In the data rows, the value 128 means zero.
The rows fall into hidden groups. There are 3 groups. Groups can overlap: rows of different groups may look alike. Groups are numbered from 0 in the order they first appear among the rows asked about.
The table, row by row:
[160 122  74 147  79 101 149 125]
[119 120 133 134  96 142 146 146]
[141 163 166 120 149 109  93 133]
[134 136  87 115 120 151 153 112]
[ 90  52 119  90  84 204 204 182]
[142 151 105 105 137 172 177 122]
[153 139  84 119 112 122 155 130]
[107 115 115  96 153 114 182  66]
[204  84  66 182  74  52 151 155]
[149 117  79 136 128 107 128 114]
[190  98 142 190 107 169 133 131]
[ 66 123 103 172 119 190 107  90]
[105 130 120 163 163 163 114  74]
[158 137  90 128 126 120 142 119]
[ 87 107 125 160 105 137 139 139]
[133 172 182  98 123  84  74 115]
[117  74 136  66 204 125 172 172]
[ 79 190 155 110 158  87  66 109]
[182  90 107 204  52 158 158 123]
[177  96  52 177  66  66 160 141]
[139 169 190 103 115  79  52 120]
[137  79 137 166 144 130 122  52]
[163 131 128 123 172 149 126 177]
[ 98 158 160 133 131  96  96  96]
[101 103 109 169  98 146 141 160]
[166 128  93 153 133 134 117 107]
[147 126 151 141 141 166 136 166]
[123 177 147  79 160 105 105 110]
[151 134 134 158 169 155 119 190]
[136 109 144 155 147 128 109 151]
[130 153 153 114 151 115 101 134]
[144 204 114  87 110 119 130 128]
[169 160 204 107 114  93  79 136]
[110 112 122 126 101 144 137 147]
[109 110 123 131 117 139 144 142]
[122 119 139 125 122 153 134 153]
[ 52 101  98 151 142 141 123 103]
[131  87 110 144 166 136 115  79]
[115 114 126 137 125 147 147 149]
[128 144 112 142  93 182 163 101]
[112 142 146  74 177 110 112 137]
[ 84 133 149 149 103 117 120 117]
[172 149 163 112 136 123  98 144]
[ 74  93  96 130 155 126 131  93]
[155 146 177  93  90  98  84 163]
[114 125 131  84 190 112 110 204]
[125 105 141 146 139 133 125 158]
[146 155 117 101 146 177 166 126]
[120 166 169 122 134  90  90  84]
[103 182 172 109 130  74  87  87]
[ 96  66 130  52 182 131 190 169]
[126 147 101 117  87 160 169  98]
[ 93 141 158 139 109 103 103 105]
Some rows of the table again, each followed by its group:
[204  84  66 182  74  52 151 155] 0
[153 139  84 119 112 122 155 130] 0
[133 172 182  98 123  84  74 115] 1
[169 160 204 107 114  93  79 136] 1
[119 120 133 134  96 142 146 146] 1
[131  87 110 144 166 136 115  79] 2
[ 87 107 125 160 105 137 139 139] 1
[105 130 120 163 163 163 114  74] 2
[110 112 122 126 101 144 137 147] 1
[155 146 177  93  90  98  84 163] 1
[ 98 158 160 133 131  96  96  96] 1
[ 79 190 155 110 158  87  66 109] 1
[177  96  52 177  66  66 160 141] 0
[151 134 134 158 169 155 119 190] 1
[109 110 123 131 117 139 144 142] 1
[115 114 126 137 125 147 147 149] 1
[120 166 169 122 134  90  90  84] 1
[141 163 166 120 149 109  93 133] 1
[166 128  93 153 133 134 117 107] 0
[149 117  79 136 128 107 128 114] 0
[146 155 117 101 146 177 166 126] 0
[117  74 136  66 204 125 172 172] 1
[101 103 109 169  98 146 141 160] 1
[139 169 190 103 115  79  52 120] 1
[136 109 144 155 147 128 109 151] 1
[158 137  90 128 126 120 142 119] 0
[ 96  66 130  52 182 131 190 169] 1
[ 84 133 149 149 103 117 120 117] 1
[126 147 101 117  87 160 169  98] 0
[ 90  52 119  90  84 204 204 182] 1
[182  90 107 204  52 158 158 123] 0
[172 149 163 112 136 123  98 144] 1
[122 119 139 125 122 153 134 153] 1
[134 136  87 115 120 151 153 112] 0
[ 52 101  98 151 142 141 123 103] 2
[160 122  74 147  79 101 149 125] 0
[103 182 172 109 130  74  87  87] 1
[130 153 153 114 151 115 101 134] 1
[144 204 114  87 110 119 130 128] 1
[ 74  93  96 130 155 126 131  93] 2
